In the rows, zero is written as 128.
A single turn carries every row of the set below to another of its rows. Some are shown first; where does it send the rows asked next?
Q32: [141 139 137 130 167 144 131 136 116 129 129 124 139]
Q178: [128 141 127 142 177  88 114 137 111 135 153 147 124]
Q681: [121 109 138 122 153 114 140 135 116 124 135 127  87]
Q64: [155 133 153 131 171  95 144 147 124  74 136 133 140]
Q501: [131 123 105 139 163 111 144 127 142 117 157 134 138]
Q247: [181 122 144 146 159  97 130 138 119 118 140 134 125]
Q960: [134 133 110 131 159 126 151 161 126  98 128 160 119]
Q788: [129 101 150 164 159 109 143 133 110 109 147 133  92]
Q417: [127 136 155 147 188 101 158 135  85 100 137 136 146]
Q735: [110 108 147 146 169 118 131 139 103  87 148 168 141]
Q79: [119 120 112 149 145  97 128 121 102 117 162 157 125]
Q161: [148 149 129 160 150  93 115 157 105 120 146 133 130]
Q91: [133 116 124 100 170  91 134 138 118 121 143 135 141]
Q512: [144 154 134 118 185  89 143 152 135 106 143 142 121]
Q816: [130 114 157 143 161 110 120 110 100 105 124 135 101]
Q622: [145 114 145 146 149 109 171 122 103 120 164 144 127]
Q769: [136 123 140 164 148  95 125 126 104  80 156 129 112]
Q699: [145 119 138 170 170 133 141 145 124  89 138 148 142]
Q645: [125 136 121 153 169 107 162 143  90 102 132 168 109]
Q107: [131 152 138 158 166 121 139 139 105  95 137 139 160]
Q53: [129 127 136 147 153  96 148 123 116  72 161 120 118]
Q718: [129 154 121 133 155  95 154 153 129 105 158 124 140]
Q71: [141 121 159 136 164 104 131 135  86 131 150 128 153]
Q918: [134 114 162 128 155  99 158 141  97  93 150 166 124]
Q80: [131 162 142 118 142  84 143 131 121 112 126 141 127]
Q686: [144 123 143 139 177 119 119 107 126 120 118 131 125]
Q801: [117 160 131 143 154  94 108 133 121 110 121 138 136]
Q536: [123 139 144 157 142 103 148 169  92 104 124 142 116]
Q235: [153 117 121 124 164  93 114 151 115 117 120 152 125]
Q3: [116 118 145 122 170 118 154 113 126  87 128 132 107]
Q327: [144 153 134 143 137 110 167 136  93 112 146 155 126]
Q566: [117 103 155 147 177 113 154 137 128  93 149 121 112]
Q413: [120 113 156 132 181 121 122 139 124 107 126 112 115]
Q431: [ 99 140 147 144 154 101 158 158 101 103 136 126 143]
Q777: [143 122 132 121 165 116 150 108 133 122 122 138 106]
Q151: [147 141 133 118 148 139 143 139 114 135 131 135 120]

Q91 goes to Q735
Q79 goes to Q960
And these:
Q645 goes to Q512
Q3 goes to Q413
Q151 goes to Q53
Q622 goes to Q501
Q107 goes to Q161
Q566 goes to Q686
Q80 goes to Q431

A single turn carries every row of the set below to another of its rows. Some are shown first; where does it send the rows asked next?
Q343: [151 146 110 104 140 108 131 136 121 115 158 159 133 112 123 149]
Q522: [135 184 144 121 143  95  91 131 159 103 133 135  90 111 110 137]
Q145: [ 97 153 135 126 146 111  95 131 146 122 116 159 131 102 137 154]
Q506: [132 169 114 102 146  94 108 122 132 112 137 192 104 128 138 157]
Q677: [137 134 111 108 123 104 104 147 128 104 169 158 134  96 129 136]
Q414: [122 172 154 100 150  95  96 133 140 125 156 120 124  94 134 142]
Q794: [ 95 145 140 128 110  95 112 131 134  98 165 153 107  93 112 175]
Q182: [119 173 145 136 147  93  97 117 159 106 135 161  78 106 109 155]
Q205: [142 142 120 107 114  70 115 125 116 107 140 161 111 126 110 136]
Q252: [141 138 124 118 144  90  94 142 129 113 151 151 134  86 136 118]
Q580: [140 157 112 105 125  75 113 122 130 110 148 188 119 130 112 157]
Q141: [132 139 112 111 144 118 134 127 119 117 153 174 114 110 134 162]
Q946: [108 148 143 119 153  93  90 129 134 133 134 143 130  92 135 126]
Q623: [118 184 150 125 155  95  96 130 156 114 124 144 133  93 127 156]
Q133: [117 129 121 127 138 114 106 129 138 113 123 178 128  96 144 161]
Q867: [119 129 110 112 120 118 109 140 135 104 154 174 131 102 135 163]
Q301: [110 151 150 102 122  98 106 134 127 114 182 125 109  94 124 153]
Q131: [127 160 162 113 112  74 117 117 162  98 156 158  99 111 124 181]
Q409: [ 94 152 117 126 123 116 102 140 147 105 143 167 133 105 126 170]
Q424: [139 173 163 108 144  90 119 124 142  92 135 139 116 122 164 157]
Q36: [125 152 144 100 118 104 111 119 151 121 163 136  94 128 101 167]
Q70: [135 159 164 103 107  76 116 122 154  98 162 135  99 111 126 166]
Q14: [132 165 149 132 126  69 125 121 143  78 163 172 115 116 133 172]
Q198: [157 151 114 121 145  96 126 140 119 107 139 149 130 101 120 128]
Q772: [137 171 143 101 128 101 101 131 154 113 150 120 100 124 105 142]
Q538: [136 182 167 112 137  77 106 122 164  99 142 147  95 104 144 157]
Q432: [130 134 131 130 153  98  96 131 134 118 122 166 129  85 144 132]
Q913: [130 162 122 101 146  97 105 124 119 109 122 167  91 123 152 137]
Q673: [142 144 121 137 151  98 124 134 118 103 121 160 111  93 130 130]
Q48: [136 181 150 124 142  85 121 125 150  78 143 166 116 118 152 170]
Q404: [112 147 130 116 133  89  92 139 127 119 171 140 127  90 120 121]
Q233: [103 150 115 118 116 102  98 145 133 105 178 153 128  99 114 147]
Q333: [100 166 140 143 130  95 105 130 152  97 130 165 122  94 113 177]
Q177: [113 152 146 122 131  99 109 110 154 118 153 162  81 116 102 175]
Q708: [139 172 167 100 120  77 108 127 155  98 152 129  98 107 138 149]
Q968: [128 137 120 130 151 111 128 125 118 109 131 177  99 100 138 152]
Q912: [136 145 161 120 118  63 128 118 129  90 170 151 111 114 134 160]
Q883: [140 148 170 107 129  75 124 118 129  99 153 130 110 118 151 150]
Q821: [128 175 163 119 131  77 110 117 168  98 146 165  98 105 135 176]
Q704: [135 146 127 104 126  82 110 126 110 106 123 148  94 122 134 124]

Q677 goes to Q432
Q333 goes to Q301
And these:
Q968 goes to Q343
Q404 goes to Q145
Q131 goes to Q708
Q424 goes to Q14
Q522 goes to Q177
Q205 goes to Q913

